(in the rows, 128 means zero)
Where one turn sends some rows of the set: a few examples, then the rows asked
z2: [130 121 121 108 131 135 151 153 144 154 129 120 107 144 127 131 130 131
 132 127 113 132 148 143 149 137 116  87 117 137 138 119 128  76]
z209: [131 121 102 140 140 136 128 135 113 147 133 109 100 132 127 110 116 106
 141 143 127 119 155 132 131 142 114  89 113 116 123 108 127  63]
z702: [134 101 103 141 144 128 145 131 120 128 108 128 110 122 134 141 114 121
  81 154 121 141 142 147 129 140 106 116 114 130 141 122 150  91]
z89: [135 125  95 161 120 140 148 105 122 122 137 132 105 120 140 133 122 149
 100 168 123 119 121 135 140 121 115 111 112 136 139 110 128  77]
z226: [134 126 101 169 115 141 148 105 129 129 133 128 114 109 146 119 118 143
 100 155 119 121 119 138 145 119 120 121 113 139 126 109 136  71]
z658: [149 113  97 136 128 108 143 125 127 120 113 136 118 119 117 124 121 121
  99 167 122 117 131 133 133 127  92 107 111 118 129 121 130  87]
z740: [141 109 123 124 141 122 156 143 126 157 129 105 105 136 117 114 136 125
 127 153  90 129 141 142 151 135 129  89 125 141 130 107 105  80]
z976: [125  95 125 143 134 146 145 125 135 166 114 135 114 129 141 119 120 108
 117 138 119 134 111 131 153 124 117 117 123 151 133 106 117 105]
z395: [127 122  98 163 123 152 144 110 123 125 135 129 107 117 152 132 123 145
  93 147 124 128 124 144 137 124 118 117 113 140 140 110 140  77]
z744: [137 102 109 146 124 124 148 133 136 129 106 123 120 104 131 121 110 108
  92 141 113 125 129 134 135 130 107 134 128 130 117 112 136  79]
z60: [120 149 114 143 133 115 136 131 135 146 137  98 107 149 134 116 142 151
 111 140 118 134 149 126 140 127 119 127 117 128 124 121 129 100]
z404: [122 127 121 148 125 111 140 126 138 155 131 101 106 148 130 118 134 156
 113 150 121 140 145 128 148 136 135 130 121 120 125 104 133 101]
z36: [115 139 116 136 119 111 132 131 134 155 143 107 105 143 127 128 143 150
 111 149 114 135 136 121 136 136 120 130 134 133 124 103 125  98]
z947: [132 122 137 137 136 121 151 144 127 167 126 105 117 118 129 110 134 116
 140 142 114 146 149 139 159 138 119  94 113 141 133 117 140  77]
z368: [130 115  99 137 145 132 130 130 116 160 130 116 104 142 131 112 106 116
 124 154 109 129 153 147 133 154 132  88 118 124 116 106 137  61]
z266: [124 123 101 133 136 134 139 137 125 156 130 110  99 133 130 131  97 107
 134 149 114 118 153 128 135 146 123 101 129 131 117 109 127  52]
z776: [131 109 119 143 152 139 154 121 131 158 111 133 110 148 143 129 112 123
 117 157 126 136 129 135 157 119 110 101  99 148 144 130 126 110]
z611: [135 123 111 133 137 130 142 119 138 161 121 144 123 137 134 113 125 116
 119 148 111 118 112 130 150 112  96  99 109 151 125 127 112 102]

z702 turns into z744
z404 turns into z36
z776 turns into z976
Now these:
z395 turns into z226
z368 turns into z266
z2 turns into z947

Where one turn sends some rows of the set: a few examples, then the rows asked
z925: [139 124 128 134 138 137 132 133 123 109 137 130 104 130 153 109 124 118
 118  91 140 142 125 141 123 129 120 112 126 138 107 158 138]
z633: [130 119 118 114 155 108 105 140 113 143 134 135 145 122 121 100 112 124
 124 143 135 134 120 135 119 143 123 145 130 130 126 131 117]
z427: [119 125 130 124 137 122  90 136 116 128 128 130 135 141 133 112 134 131
 102 136 134 154 123 129 135 140 108 141 113 130 113 115 124]
z93: [141 130 135 122 151 147 140 130 129 111 128 132 119 128 146 104 116 119
 123  93 144 129 125 151 125 132 112 115 116 136 107 162 135]
z332: [126 160 123 132 138 130 129 130 122 127 151 122 109 102 125 132 117 153
 103 127 144 140 108 131 120 133 115 119 125 140 127 131 108]
z48: [129 167 123 136 134 140 134 123 126 126 145 115 114 116 121 127 112 151
 109 122 135 145 104 130 119 139 114 117 116 138 124 126 105]
z817: [137 121 125 135 135 146 139 131 134 111 125 129 114 128 147 110 121 111
 123  93 137 121 119 133 117 132 123 123 115 145 105 166 134]
z622: [133 131 127 122 146 128 100 119 128 130 123 125 161 139 112 115 109 126
 123 106 129 152 118 124 118 129 129 148 110 130 115 129 108]
z595: [132 130 122 127 159 120 113 111 124 131 120 122 142 141 107 112 110 110
 121 115 121 149 109 130 134 137 127 158 116 131 122 140  99]
z145: [147 124 126 116 141 154 147 136 100 132 139 131 129 133 146 113 123 125
 116 118 136 128 151 136 140 133 116 115 116 163 132 128 119]
z284: [142 128 126 131 152 141 141 133 122 122 125 135 112 118 144 103 120 107
 127  99 148 124 119 146 118 132 116 111 116 135 109 156 140]
z380: [135 121 123 137 139 145 139 133 125 118 121 130 103 130 152 103 125 109
 118 103 141 124 117 142 122 139 112 116 110 141 105 154 139]
z194: [147 128 116 117 159 119 116 115 123 145 118 128 143 132 111 128 131 111
 139 121 127 141 110 120 111 140 133 146 122 140 109 128 110]
z670: [142 119 123 115 153 123 102 128 113 134 116 114 133 153 121 115 128 132
 114 124 117 154 115 143 137 144 102 135 120 140 117 129 107]
z155: [139 119 119 122 140 154 151 129 104 136 140 139 124 124 143 115 128 111
 115 122 141 117 145 119 125 131 131 118 112 163 127 125 120]
z264: [130 169 123 131 134 141 139 129 131 130 142 120 123 108 121 127 110 149
 120 132 137 128 105 130 116 144 116 128 117 140 125 132 108]
z848: [126 157 122 133 127 141 134 128 132 123 141 114 110 115 125 138 124 152
 106 129 130 130 103 122 121 142 113 127 118 150 121 137 104]
z260: [129 125 119 122 160 106 115 129 116 137 129 131 129 127 115 111 126 107
 123 147 125 134 114 130 137 146 123 158 134 133 125 142 113]
z472: [122 111 119 106 153 114 108 127 120 135 129 138 124 131 135 119 141 124
 106 150 133 132 119 126 123 149 117 149 124 143 108 127 113]
z599: [129 161 125 130 135 136 131 128 132 124 147 119 120 103 120 142 119 152
 110 121 138 131 107 122 117 130 121 128 125 147 124 143 105]
z859: [140 135 127 134 138 139 141 127 129 112 138 135 112 129 152 103 118 112
 131  94 142 141 125 136 115 135 129 117 123 132 103 152 140]
z309: [132 126 127 121 157 116 107 118 119 127 119 121 122 145 121 129 139 116
 110 127 121 154 115 134 150 140 109 155 124 141 116 139 107]
z807: [137 117 128 122 133 162 143 131 108 122 139 129 127 137 140 120 130 122
 104 113 131 124 147 118 136 126 125 115 109 165 127 132 116]
z302: [128 129 128 122 155 114 103 132 118 135 135 139 143 118 107 121 136 112
 122 133 137 140 117 110 115 127 138 134 126 124 113 126 127]
z24: [130 133 124 124 163 113 114 106 125 132 128 135 133 127 113 130 132 102
 121 120 132 149 112 117 128 131 136 159 124 132 112 135 108]
z905: [143 128 125 126 130 159 143 127 107 125 144 129 135 140 143 111 114 124
 115 102 134 141 151 124 132 126 129 117 110 157 129 124 115]
z52: [136 157 119 132 146 137 135 124 124 134 135 114 113 106 115 137 115 147
 109 118 138 131  99 135 118 133 111 119 116 148 128 137  99]
z708: [126 141 130 131 157 110 105 127 118 135 129 137 145 119 111 116 122 105
 126 132 139 145 118 125 136 132 128 157 123 121 123 134 123]
z906: [152 126 123 121 145 159 151 123 104 136 132 130 132 132 136 123 125 115
 122 102 137 129 144 126 129 125 126 114 109 164 127 126 114]
z498: [136 118 126 132 138 134 134 140 127 111 136 134 109 119 151 109 123 115
 120 100 142 124 125 136 118 129 124 120 129 143 110 168 139]
z935: [144 125 127 127 135 154 142 134 106 127 144 133 137 124 133 124 126 116
 119 105 138 127 149 113 128 116 138 115 117 160 130 134 123]
z605: [130 117 133 109 158 131 102 115 127 118 124 123 139 147 109 130 138 127
 101 113 121 150 115 119 129 127 122 134 116 137 106 136 104]
z189: [130 159 125 125 139 139 134 132 127 130 138 117 118 107 125 132 113 156
 108 131 140 126 106 140 124 141 103 127 118 148 128 139 103]
z188: [138 124 124 129 129 148 138 139  99 131 149 137 126 126 149 114 124 121
 111 116 143 134 153 122 133 125 127 116 117 158 132 122 126]
z514: [111 125 128 120 156 112 108 121 120 123 138 140 122 132 124 111 133 112
 100 146 133 144 119 123 140 142 124 155 124 126 116 131 114]
z26: [146 129 124 120 138 153 152 133 106 133 147 136 140 127 139 108 112 119
 127 117 137 125 151 125 126 131 134 119 119 156 133 130 119]
z927: [129 156 114 137 136 135 138 127 124 134 140 118 104 106 120 132 122 142
 109 133 136 127  98 125 114 142 117 120 118 146 125 130 105]
z276: [134 132 132 123 140 142 141 133 131 110 137 138 115 128 158  98 117 120
 125 107 145 130 129 145 121 143 118 122 121 134 104 156 140]
z917: [123 137 139 124 155 126 103 118 125 115 127 124 141 145 106 119 128 116
 107 120 122 156 117 124 147 130 121 148 117 124 117 139 111]
z517: [120 128 125 130 150 114 101 124 114 132 123 129 129 138 129 108 119 118
 105 132 135 153 118 142 147 143 107 160 114 130 123 128 111]

z189 turns into z264
z472 turns into z194
Now these:
z380 turns into z284
z514 turns into z24
z906 turns into z145

Where one turn sends some rows of the set: a few examples, then the rows asked
z598: [ 99 117 155 148 110 108 112 135 147 121 139 128 104 149 130 142 113 134
 115 130 118 132 116]
z90: [106 107 118 130 138 127 112 132 168 125 101 129 118 146 108 141 123 127
 135 123 116 148 125]
z597: [119 100 124 133 108 119 117 122 145 123 103 122 107 148 130 145 146 119
 133 128 130 147 110]
z84: [117 114 126 126 134 108 123 157 136 124 124 142 113 158 140 136 114 158
 117 108 123 141 122]
z118: [148 130 118 132 125 113 118 131 135 127 127 141  85 148 122 142 125 130
 128 145 129 150 122]
z477: [109 107  95 136 137 119 127 128 104 124 153 133  92 152 142 136 133 121
 123 123 115 139 125]
z193: [133 128 139 123 141  90 125 130 148 136 120 135  90 141 116 134 119 118
 129 130 125 149 134]
z832: [111 102 103 128 142 136 115 140 115 125 147 106  91 136 133 137 118 114
 116 106 133 148 132]
z771: [ 96 120 118 125 124 120 114 147 143 131 174 129 116 151 130 135 136 124
 124 117 118 156 126]
z752: [115 111 121 139 134 121 114 135 167 122 102 128 114 149 102 141 124 121
 128 131 110 140 124]
z353: [116 103 112 127 150 118 122 145 119 126 144 104  91 135 127 133 118 105
 112 103 126 143 138]
z779: [122 111 108 138 133 130 113 139 161 120 101 133 113 152 107 143 126 129
 128 132 113 144 121]
z222: [ 89 103 117 125 148 100 133 123 118 133 150 127  99 144 138 130 130 112
 128 107 115 142 134]
z114: [106 111 127 129 131 122 113 130 131 140  79 125 100 151 127 139 123 124
 131 119 124 144 127]
z533: [108 112 128 123 134 113 121 152 136 127 124 141 115 155 141 136 113 159
 121 105 127 144 121]
z121: [102 100 119 131 137 126 117 133 126 125 153  99  91 130 128 136 120 102
 117 108 131 146 132]
z573: [ 89 134 125 131 140 121 109 154 131 144 154 130 105 155 123 131 115 121
 117 118 105 148 141]
z312: [ 82 106 113 136 133 124 120 114 111 132 154 126  92 144 141 136 126 117
 130 120 120 143 127]
z808: [107 113 116 142 142 100 130 127 110 129 151 127  89 148 131 133 129 105
 117 125 105 131 132]
z342: [ 95 135 116 135 134 132 107 154 124 140 156 132 101 159 126 133 116 126
 116 124 108 148 137]
z370: [119 114 121 135 130 121 114 135 126 136  79 127  97 155 125 140 125 125
 126 126 120 140 126]
z470: [120 103 111 138 133 126 117 139 119 119 154 102  87 135 127 138 123 102
 110 118 126 140 130]
z279: [118 124 118 124 122 134 108 117 137 133 127 139  88 143 131 144 119 140
 141 136 143 161 120]
z525: [121 100 131 132 113 105 121 125 148 124 101 120 109 146 125 143 146 113
 130 126 125 143 113]
z958: [108 109 114 138 127 138 107 129 164 121 104 129 113 148 109 145 125 128
 133 133 117 146 120]
z144: [109 123 118 130 126 112 118 154 142 128 173 130 114 154 127 134 137 119
 117 121 111 151 127]
z610: [105 121 140 115 134 109 116 115 153 140 125 132  95 134 125 137 118 127
 143 122 139 161 128]
z860: [102 118 149 150 106 116 110 135 143 118 140 129 102 150 131 144 113 137
 116 133 120 132 113]

z533 turns into z860
z370 turns into z525
z610 turns into z279
Now these:
z222 turns into z312
z470 turns into z353
z573 turns into z771
z958 turns into z779

Where one turn sends some rows of the set: a few examples, then the rows asked
z107: [122 114 125  98 140 126 137 132 101 124 140 127 118 144 117 125]
z400: [106 108 127 126 143 115 149 141 143 123 129 151 119 108 129 132]
z92: [ 94 125 120 131 140 125 141 133 145 126 134 141 110 139 112 125]
z786: [115 109 124 139 142 115 150 125 146 134 134 149 118 116 125 122]
z328: [118 119 123 145 134 118 139 131  89 135 138 104 129 130 122 134]
z692: [112 112 120 120 136 112 144 127 150 138 120 143 119 107 135 130]
z675: [105 130 122 122 142 127 130 111  98 138 134 127 138 146 117 134]
z323: [143 116 114 134 122 117 136 145 128 132 115 112 115 116 136 137]
z529: [ 95 122 112 126 131 122 136 125 150 135 124 133 111 139 123 124]
z464: [109 125 112 108 139 105 137 123 116 149 131 143 104 145 129 124]
z915: [ 99 124 117 117 140 111 139 142 112 138 121 153 113 155 127 134]
z568: [117 130 130 126 141 118 138 141  88 128 135 106 127 117 120 143]
z363: [117 117 121  91 131 128 132 136 105 129 119 125 125 145 126 133]
z908: [ 93 117 117 116 139 118 138 132 144 123 141 134 104 128 120 124]
z986: [112 132 108 138 131 120 135 137 121 144 136 116 115  91 124 126]
z171: [110 124 113 112 141 105 139 123 114 147 136 144 103 147 126 123]
z959: [143 122 122 150 128 125 141 150 126 128 116 122 119 126 124 138]
z483: [120 114 111 115 128 128 129 132 100 121 109 122 130 108 145 142]
z899: [ 91 127 118 111 136 122 135 136 148 128 122 135 110 128 123 133]
z410: [ 98 123 118 113 136 125 125 116  98 137 125 122 140 143 128 137]
z758: [ 99 125 113 151 132 126 138 157 114 129 131 126 124 103 123 134]
z936: [140 119 124 128 133 119 140 158 122 119 122 120 113 110 129 143]
z508: [ 98 123 118 112 142 110 139 144 111 135 124 153 111 151 127 135]
z999: [136 133 113 139 131 136 133 115 107 139 106 127 133 123 128 135]
z62: [120 136 124 139 132 122 136 133  95 143 117 106 136 130 121 143]
z298: [128 120 116 137 156 116 142 130 125 133 114 155 119 103 117 136]
z156: [118  94 104 143 143 112 136 130 123 131 115 148 121 110 136 129]
z879: [122 116 124 118 136 133 140 131 103 128 132 132 126 160 113 124]
z159: [144 111 120 144 132 118 142 147 121 122 136 118 110 117 126 131]
z317: [127 121 114 134 154 116 139 130 127 135 110 153 120 101 120 137]
z956: [124 121 118 107 128 131 133 123 110 140 117 126 128 156 121 126]
z547: [118  93 105 139 145 111 136 132 122 128 117 147 119 106 136 130]
z319: [114 123 119 124 128 114 132 134  93 139 123  98 130 119 133 141]
z901: [108 113 123 139 136 119 148 133 149 136 114 151 126 120 131 131]
z365: [ 98 118 122 117 144 124 130 119  92 127 142 126 135 141 122 133]
z546: [114 133 107 150 130 122 136 133 122 148 136 118 118 100 121 124]
z928: [102 129 122 103 144 122 127 117  96 133 134 123 135 133 122 138]
z797: [131 123 122 119 147 128 138 128  94 115 138 128 119 102 123 135]
z281: [126 109 117 154 137 135 140 127  94 117 132 132 130 128 126 129]
z127: [ 99 128 110 148 127 126 135 155 119 136 120 124 127 104 128 137]

z159 turns into z959
z328 turns into z62
z171 turns into z915
Now these:
z879 turns into z956
z908 turns into z92
z999 turns into z483
z546 turns into z127
z410 turns into z928
z156 turns into z317
z901 turns into z692

